(in the rows, 128 means zero)
A single turn carries every row of the set below to another of its rows. Some are shown first; where does it send the rows asked next?
K_336: [163 152  96 115 116 105 135 162 109 113 115 165 150 129 161 123 121 142
 128 121 137 137 157]
K_691: [127 110 136 136 136 108 146 138 150 101 124 102 120  72 127  78 151 140
  97 177 116 140 133]
K_602: [139 152 110 124 129 124 139 167 125 108 136 172 165 127 178 126 116 125
 127  98 131 129 138]
K_50: [162 152 113 121 117 126 134 156 123 108 119 160 168 131 162 124 113 135
 115  92 134 140 151]
K_366: [124 114 144 139 137 112 148 135 162  87 132  95 140  76 124  87 143 131
 100 174 112 137 124]
K_696: [139 169 101 115 120 131 132 160 127 117 128 164 145 136 154 128 111 128
 103  99 142 144 150]
K_510: [132 119 132 144 130 133 142 149 167 106 136 110 115  72 132  85 153 132
  94 184 112 143 142]
K_525: [156 169 111 121 120 108 134 157 125  98 128 161 171 129 155 137 106 126
 142 123 126 131 143]
K_331: [116 114 128 144 148 131 148 134 172 106 132  96 139  63 122 114 136 138
 111 170 114 143 118]
K_800: [127 126 140 150 133 137 144 146 176  92 143 104 129  76 129  91 147 125
  99 182 109 140 133]
K_686: [117 115 126 141 148 130 144 135 164 118 127 105 126  57 123 109 137 140
 115 176 113 142 121]
K_159: [137 173 104 114 122 131 132 159 127 120 129 167 143 132 153 128 108 126
 108 103 139 144 148]
K_148: [160 166 119 120 120 128 129 154 125 113 119 169 163 122 161 129 102 125
 127 101 122 136 145]
K_287: [142 147 108 124 127 123 139 168 124 108 135 169 164 129 180 125 119 129
 122  95 136 131 143]
K_363: [114  95 130 143 135 127 156 139 162 108 122 105 128  82 141  91 149 154
  89 175 129 138 130]
K_715: [130 117 136 150 130 134 146 146 174  90 143  99 133  81 131  89 151 131
  90 175 114 144 137]
K_37: [109 117 139 144 140 131 149 135 166 114 127 117 124  69 136  99 136 138
 113 190 112 130 121]
K_302: [141 150 106 120 128 122 137 169 118 117 131 176 153 124 179 121 119 128
 127 100 134 130 144]
K_337: [137 176 105 116 123 133 131 157 131 115 132 167 148 134 152 132 106 123
 111 104 138 141 145]
K_149: [126 117 139 135 138 109 143 136 153 102 124 108 120  67 125  84 144 134
 107 183 110 137 128]
K_253: [132 112 131 147 129 132 145 150 168  97 138 102 120  78 131  84 156 136
  89 177 118 145 143]
K_41: [112 100 138 148 135 131 159 136 172  96 130  96 145  85 139  98 144 146
  93 173 125 135 123]
K_236: [165 152 110 118 115 124 132 157 119 118 115 167 155 125 164 120 113 136
 116  96 131 142 153]
K_353: [162 145  98 119 114 104 138 160 116  99 121 152 169 139 160 126 123 143
 118 110 142 139 157]
K_228: [141 145 105 122 127 121 138 168 120 112 131 173 159 127 180 122 122 131
 120  97 137 132 145]
K_620: [161 160 119 124 118 127 133 153 128 107 123 162 172 128 162 130 105 129
 121  95 127 138 145]
K_408: [159 157 108 124 119 108 139 157 127  90 128 150 179 138 158 134 115 132
 127 112 136 134 147]
K_412: [160 160 114 117 117 125 129 156 119 120 115 173 154 121 163 122 109 131
 125 103 126 138 150]
K_12: [108 115 143 149 138 131 154 132 174 100 131 105 142  78 135 103 134 137
 108 180 115 130 115]
K_505: [127 107 140 139 135 109 150 138 156  90 129  95 135  77 126  82 149 138
  93 172 119 140 132]
K_608: [138 168 104 114 120 130 133 159 131 113 132 162 151 137 153 128 111 127
 102  96 142 144 148]
K_472: [121 105 120 139 146 127 146 138 159 122 122 105 121  59 126 103 144 146
 106 174 118 146 130]
K_736: [136 172 105 117 122 132 134 158 132 111 134 162 153 136 152 133 108 124
 106  98 140 143 146]
K_104: [121  97 120 141 144 127 149 139 162 112 125  95 130  69 126 104 148 152
  97 165 125 149 130]
K_183: [137 154 109 122 128 122 136 169 121 114 135 177 159 122 179 125 116 125
 130 102 130 129 141]
K_281: [118 104 125 145 145 129 151 135 169 103 131  89 143  71 125 109 144 146
 100 162 121 147 123]
K_824: [128 125 138 146 133 134 141 147 172 102 140 110 119  70 130  90 147 126
 102 187 109 140 135]
K_976: [123 122 144 138 139 110 147 135 161  95 130 103 132  69 125  87 139 128
 108 182 108 135 124]
K_666: [159 165 104 117 121 106 131 159 115 113 119 171 152 123 157 130 112 131
 141 130 127 132 149]
K_874: [113 106 131 139 137 127 150 138 157 121 120 117 115  72 139  91 145 148
 103 187 120 134 128]

K_472 moves to K_686
K_50 moves to K_236
Now these:
K_505 moves to K_691
K_736 moves to K_608
K_525 moves to K_408
K_824 moves to K_800
K_363 moves to K_874
K_287 moves to K_228

